Turns, then the turns between two rows, first turn first; the first pair answered:
turn rop:
[  7  11  -5   9  -6   6   4  -5   4 -15   9  11   3   2  -4   2 -22  -7
  -1  -9 -12] |-> [  9  -5  15  16 -18   6  14  -6 -19 -10   2  -3   7  -5   1 -11  -6  -9
  -7   1  -9]
[ -9  10 -13  -5   9  -2  -8  -8  14  -2  10   8  -5  -1   1   5 -14   0
   3   2  -6] |-> [-10  -7   5  13 -10   3   2  -8 -12  -1   3  -4  -5  -7  -2 -10   2   4
   7  20 -11]
[  5  21 -24  13 -11   8  17  -1  17  10  10   6  11  13 -17   1 -19   6
  11  -1 -11] |-> [  9   4  -3  23 -21   6  29   3  -3  14   2 -17  12   8 -15 -12   1   6
   8  12 -10]
[  3  -3   2   8  -4   5  -3   1 -10   3   3   2   0  -5  -6  -1   0   3
   8   6  -3] |-> [ 7 -3  4  4  3  0  5  7 -6  5 -1 -5 -2 -3  3  4  1 -6 -4 -1  9]
turn voge:
[-14   5   6  -1 -18  -2 -16  -5  -8  -2  -2   9  -8   4   4  -1  -8  -2
   5  -4  -9] |-> [-12   2   8   2 -16   1 -13  -7  -7   1  -2   8  -6   0   3  -1  -8   1
   7  -6 -15]
[  2   7   6   2  12 -28 -28  20  -9  -7   8   4 -11  10  21   4  -9  -1
   0  -8  15] |-> [ 10  -4  21   2  -2 -18 -24  18 -28  -6  -3   0  -5  12  12  -4   6   3
  -8 -16   2]
[ -9  -7   7   5  -7   9  -2 -11  -6   4  -2   6  -3   0 -17  -2   1   3
   1  -8 -26] |-> [ -7  -2  -4   9  -1  10   2 -12  12   9   6   8  -2  -9 -17   2  -6   6
   9  -1 -17]
[  7   8   6  -1   5  -9  14  -1  12  -9   5 -10  -3 -14  19  -2  -9 -12
   2  -5  13] |-> [  9   5  12  -6   3 -11   8  -1   4 -11   0 -12  -3 -11  23  -3  -4 -13
  -2  -9  13]
turn zom:
[-3 -3  3  7 -4 -8 -8  3 -4 -3  2 -6 -3 -4 -3 -5 -5  0  7 18 -5] |-> [  5   1   2  -9   3  -3 -10   5  -3  -4  -7   3   1   6  -4   0  -3  -1
  -6 -13  -9]
[ -2  12 -13   5   1  12  12   4  19  13  10   8  -1 -12  -4  -7  -8   6
   7   3  -5] |-> [  4  10  -9  -1   1  11  17   7  19  12   6   6   5 -11   1  -2  -6  -1
   1 -12  -1]
[  5  -2  12  -3 -17   0  -8  -5   7 -19 -18  -1  -8  18 -16  12  12   9
   6 -10 -11] |-> [  6 -15  21   5 -18  -4   7  -1   2  -8 -16 -16  -7   7 -10   4  23   7
   5   4   1]
[ -3   0   0   6   3  -8   2   4  -2  10  10  -5  -2 -10  18  -2   5  -4
   0  26  12] |-> [ -1  15 -18  -9   0   2 -20   3   4  -7   5  20  -2   3   9   9  -2  -3
  -3  -2  -3]

(2 to 4 turns a pair)
[ -1 -25  20   5 -14   4   9   0 -17   6   3 -14  15 -19 -15  -6  17   0
  -1   5   3] |-> [ -8  -9  -2 -12  18 -11   5   6  15   6  12  -5   4 -12   2  17   1 -12
 -11  -4  32] -> voge rop voge
[  0  11 -16 -10  12  -2  -4   8  25   2   5  29  -5  11   1  22 -19   1
  -8 -24  -6] |-> [ -3 -18  16  25 -27   5  10   3 -19   6  -2   1   2  -7 -11 -11  10  12
  10  16 -22] -> rop zom zom
[ 18 -11   9 -16  -2  11  15   4  -1   6 -12  -8  12   1   0   1   1   3
 -10 -15  -5] |-> [ 12  -2  -6 -13  11  10  22   1  23  13   1  -3   5  -6   1   5 -12   2
   1  -9   3] -> voge voge
[ -6 -12  16  25 -17  -8  10  -4 -15   4   3 -23  -2 -11  -3 -16  10   6
  14  42   2] |-> [ -5   1  -5   7  13 -14  21   1  26  18  19 -18  -5 -15   7  -2  -5   0
   6  23  32] -> zom zom rop zom
[-15   0  17  10 -13  -2 -30 -13  -6 -18  -9  19  -2  15  -4  -7   8 -12
  -3   0   1] |-> [-21  12  -1  17   1  -4 -17 -16  22  -7   8  22  -6   5  -6  -5 -10  -6
   9  12   9] -> voge voge voge voge
[-14   4 -13  11  -8  18  16  -1  12  -3 -11   9   7   3 -12   6 -12  15
   6  -3 -22] |-> [-15  -1  -9  22  -7  13  22  -4   5   2  -4  -1   2  -4  -9  -2  -9  15
  12  14 -17] -> zom zom
[ -2  -9  21  -2  -8 -13 -22   3 -36 -11 -19 -13   1  19   2  -2  16  -4
 -12  -1  -1] |-> [  5  -8  18   0 -21  10 -17  -4 -30  -9 -19   2  16  13 -17  -7  10   7
  -4 -12 -29] -> zom voge zom
[  9 -18  -4  16 -15   5  18  -5  -8  23   1  -5   9   2 -26 -21  19   2
   4  -7 -13] |-> [ 13 -16  -7  10 -16   9  12  -2  -9  22  -4  -1  13   5 -28 -15  15   0
   0 -24 -17] -> zom zom
[ -6   0  17   7  -1 -18   0   4 -23   9 -11 -11 -11   2   7 -16   8  -4
  -7   5  15] |-> [-13   5   9   8   0 -20  -5  -1 -22   5 -10  -8 -18   3   6 -14   0  -3
  -2  13  17] -> rop voge zom
[ -6   6   3 -17   9 -12  -8  16   2  -9  -1  -4  -8  11   7  20  -6 -22
 -19 -18  15] |-> [-15  -7  13   7   0 -18   5  14  -9  -4   5 -20 -10  -5   6   2   2 -17
  -4  25  22] -> rop zom zom rop
[ -6   1 -12 -12   8   2   6  11  17   8   6   6   3   1  -4  26 -18  -1
 -14 -23   2] |-> [-19 -12   1   9   6  -9  16  12  -2  13  10 -17  -3 -11   1  10  -9  -3
  -3  22  18] -> voge zom
[ -6  -7  15   8   2 -19   5   4 -25  -4  -3 -22 -10   4  12  -5  16 -11
  -6  25  18] |-> [-19   9  -2  11   0 -15 -18  -2 -22 -21   4  -2 -15   9   3   1   0  -5
   8  36   2] -> zom zom zom
[ -5   4   3 -21   7 -11 -34  15  -8 -19 -11  18 -13  16  12  17  -4 -12
   2 -12   3] |-> [-18   4   0  -6   3 -16 -37   9  -9 -20  -2  14 -21   6  10  10  -7  -9
  20  18   5] -> zom zom
